[[-17.5   5.6 -13.9 -14.7  -6.1  -4.6  11.0   5.7 -11.9]
 [ 18.6 -20.1 -11.2  -7.8  -0.7   7.6   2.2 -13.8  30.1]
 [ -4.4 -20.2 -12.9  -2.5 -48.7  -6.3  11.8   8.5 -12.8]
 [ -8.9   1.2  -4.0   5.1   8.1   1.7  -9.7 -17.6  12.8]
 [  0.3  -3.0  -4.3   5.0  14.6   7.0  15.8 -12.2 -17.9]
 [-16.8  -3.7  24.4  10.9   9.2  -0.8   3.0 -10.3   6.3]
 [  9.3  16.6   8.7   9.6   2.1   0.5  11.1  17.6  -2.2]
 [-21.0   1.1  12.4  -5.1 -10.1   0.9   0.2   4.5   3.4]]
|
[[-21.0   1.1  12.4  -5.1 -10.1   0.9   0.2   4.5   3.4]
 [-17.5   5.6 -13.9 -14.7  -6.1  -4.6  11.0   5.7 -11.9]
 [-16.8  -3.7  24.4  10.9   9.2  -0.8   3.0 -10.3   6.3]
 [ -8.9   1.2  -4.0   5.1   8.1   1.7  -9.7 -17.6  12.8]
 [ -4.4 -20.2 -12.9  -2.5 -48.7  -6.3  11.8   8.5 -12.8]
 [  0.3  -3.0  -4.3   5.0  14.6   7.0  15.8 -12.2 -17.9]
 [  9.3  16.6   8.7   9.6   2.1   0.5  11.1  17.6  -2.2]
 [ 18.6 -20.1 -11.2  -7.8  -0.7   7.6   2.2 -13.8  30.1]]

[[-33.5  -9.9  -1.9  20.6   7.5]
 [-55.9  27.6  -0.2   9.1   1.2]
 [ 16.5  48.5 -10.3  -7.8  -9.5]
 [-12.6  38.6  -5.3 -44.0  -3.7]
 [ -1.7  20.4   5.7  -9.1   0.2]
 [ -8.3   4.7 -10.1  -3.1  -0.5]]
|
[[-55.9  27.6  -0.2   9.1   1.2]
 [-33.5  -9.9  -1.9  20.6   7.5]
 [-12.6  38.6  -5.3 -44.0  -3.7]
 [ -8.3   4.7 -10.1  -3.1  -0.5]
 [ -1.7  20.4   5.7  -9.1   0.2]
 [ 16.5  48.5 -10.3  -7.8  -9.5]]

[[-22.0  22.1 -52.4  54.8 -10.5  41.3  17.4 -43.7]
 [-52.4  48.3  -5.9  15.7 -28.6 -50.8 -40.4  17.9]
 [-21.7 -35.3  11.2   8.0 -29.0   4.7 -39.1  34.0]]
|
[[-52.4  48.3  -5.9  15.7 -28.6 -50.8 -40.4  17.9]
 [-22.0  22.1 -52.4  54.8 -10.5  41.3  17.4 -43.7]
 [-21.7 -35.3  11.2   8.0 -29.0   4.7 -39.1  34.0]]

[[ 10.9 -40.9  -0.3   1.3  -9.4  20.9  14.3  15.0  10.0  40.9  20.9  15.2
   -5.2   9.3]
 [-15.9  -1.6 -25.5   7.8 -37.6  26.4  11.2  -9.5  27.6  11.6  26.4   2.1
    1.6  32.9]
 [-13.6  -2.7  16.0   2.0 -18.3   0.6   7.0  -2.7  -0.9 -14.0   0.6   7.4
   -5.9  -1.5]
 [-27.9  -5.8  60.9  -5.0 -12.7   9.0   0.7  -4.9  38.5   6.0   9.0  13.7
  -12.4  -8.1]]
|
[[-27.9  -5.8  60.9  -5.0 -12.7   9.0   0.7  -4.9  38.5   6.0   9.0  13.7
  -12.4  -8.1]
 [-15.9  -1.6 -25.5   7.8 -37.6  26.4  11.2  -9.5  27.6  11.6  26.4   2.1
    1.6  32.9]
 [-13.6  -2.7  16.0   2.0 -18.3   0.6   7.0  -2.7  -0.9 -14.0   0.6   7.4
   -5.9  -1.5]
 [ 10.9 -40.9  -0.3   1.3  -9.4  20.9  14.3  15.0  10.0  40.9  20.9  15.2
   -5.2   9.3]]

[[ 41.4  46.5 -20.5  -2.5 -11.8 -24.7  50.9 -20.3]
 [-12.8 -14.7   4.4 -21.6  21.8   8.6 -12.0  43.1]
 [ 11.8  20.1   5.8  26.5 -18.7  -3.5  13.8 -47.9]
 [ 14.6  14.2 -23.9 -31.5  -6.7  29.1  18.7  -0.9]
 [ -7.3 -17.7   5.1 -11.3 -20.2  17.6  -3.2 -23.4]
 [  0.1  -1.0 -24.1 -22.0 -18.4  38.9   9.6  -7.9]
 [ 11.6  18.0   8.2 -10.0  23.1 -39.2  18.3  21.8]
 [-18.8 -20.0  26.1  26.5  -1.9 -14.1 -27.6  -0.9]
 [-42.9 -40.7  16.7  11.5   7.7   6.8 -47.9  32.8]
 [ 22.9  23.6  -3.4   7.0 -11.7 -17.7  25.3 -34.3]]
|
[[-42.9 -40.7  16.7  11.5   7.7   6.8 -47.9  32.8]
 [-18.8 -20.0  26.1  26.5  -1.9 -14.1 -27.6  -0.9]
 [-12.8 -14.7   4.4 -21.6  21.8   8.6 -12.0  43.1]
 [ -7.3 -17.7   5.1 -11.3 -20.2  17.6  -3.2 -23.4]
 [  0.1  -1.0 -24.1 -22.0 -18.4  38.9   9.6  -7.9]
 [ 11.6  18.0   8.2 -10.0  23.1 -39.2  18.3  21.8]
 [ 11.8  20.1   5.8  26.5 -18.7  -3.5  13.8 -47.9]
 [ 14.6  14.2 -23.9 -31.5  -6.7  29.1  18.7  -0.9]
 [ 22.9  23.6  -3.4   7.0 -11.7 -17.7  25.3 -34.3]
 [ 41.4  46.5 -20.5  -2.5 -11.8 -24.7  50.9 -20.3]]

[[-32.2  42.0 -30.7  41.3  35.2]
 [ 15.8  32.4 -31.7  10.9 -32.3]
 [ -1.2 -13.5  -9.0 -26.2 -15.0]
 [-37.2  36.5 -36.8 -36.6 -41.1]
 [ -6.6 -24.7  35.0 -23.1  21.2]
 [ 50.2 -40.7  38.8  24.1   3.1]
 [ 19.5  -0.9  13.1 -25.9 -30.5]]
|
[[-37.2  36.5 -36.8 -36.6 -41.1]
 [-32.2  42.0 -30.7  41.3  35.2]
 [ -6.6 -24.7  35.0 -23.1  21.2]
 [ -1.2 -13.5  -9.0 -26.2 -15.0]
 [ 15.8  32.4 -31.7  10.9 -32.3]
 [ 19.5  -0.9  13.1 -25.9 -30.5]
 [ 50.2 -40.7  38.8  24.1   3.1]]

[[-61.4  13.5  36.2 -36.2 -33.3  -5.9 -25.1  16.1]
 [ -0.1  61.6 -43.2 -19.6 -18.2 -16.2 -40.4  17.3]
 [-51.5 -15.3  40.5 -51.2 -37.2  -4.8   2.8   8.2]
 [-35.7  57.7   4.9 -28.6  45.1  22.0   6.3 -24.9]
 [ 36.3  14.0  -6.8 -64.0  20.0  18.4  46.4  11.7]]
|
[[-61.4  13.5  36.2 -36.2 -33.3  -5.9 -25.1  16.1]
 [-51.5 -15.3  40.5 -51.2 -37.2  -4.8   2.8   8.2]
 [-35.7  57.7   4.9 -28.6  45.1  22.0   6.3 -24.9]
 [ -0.1  61.6 -43.2 -19.6 -18.2 -16.2 -40.4  17.3]
 [ 36.3  14.0  -6.8 -64.0  20.0  18.4  46.4  11.7]]

[[ 39.6  56.0 -10.1  56.7 -46.1 -44.4]
 [  4.5 -20.7 -25.8 -38.0 -36.0 -10.4]
 [  6.3  32.5 -47.4  -1.0 -51.8 -22.2]
 [ 10.6  -9.0 -20.2 -23.4  -7.1  31.7]
 [ -5.2 -26.2 -38.1 -13.0 -23.3  -9.2]
 [-27.8  47.7 -28.0  23.7 -46.8 -29.7]
 [-16.1 -29.6   0.1  -3.8  32.7  30.7]]
|
[[-27.8  47.7 -28.0  23.7 -46.8 -29.7]
 [-16.1 -29.6   0.1  -3.8  32.7  30.7]
 [ -5.2 -26.2 -38.1 -13.0 -23.3  -9.2]
 [  4.5 -20.7 -25.8 -38.0 -36.0 -10.4]
 [  6.3  32.5 -47.4  -1.0 -51.8 -22.2]
 [ 10.6  -9.0 -20.2 -23.4  -7.1  31.7]
 [ 39.6  56.0 -10.1  56.7 -46.1 -44.4]]
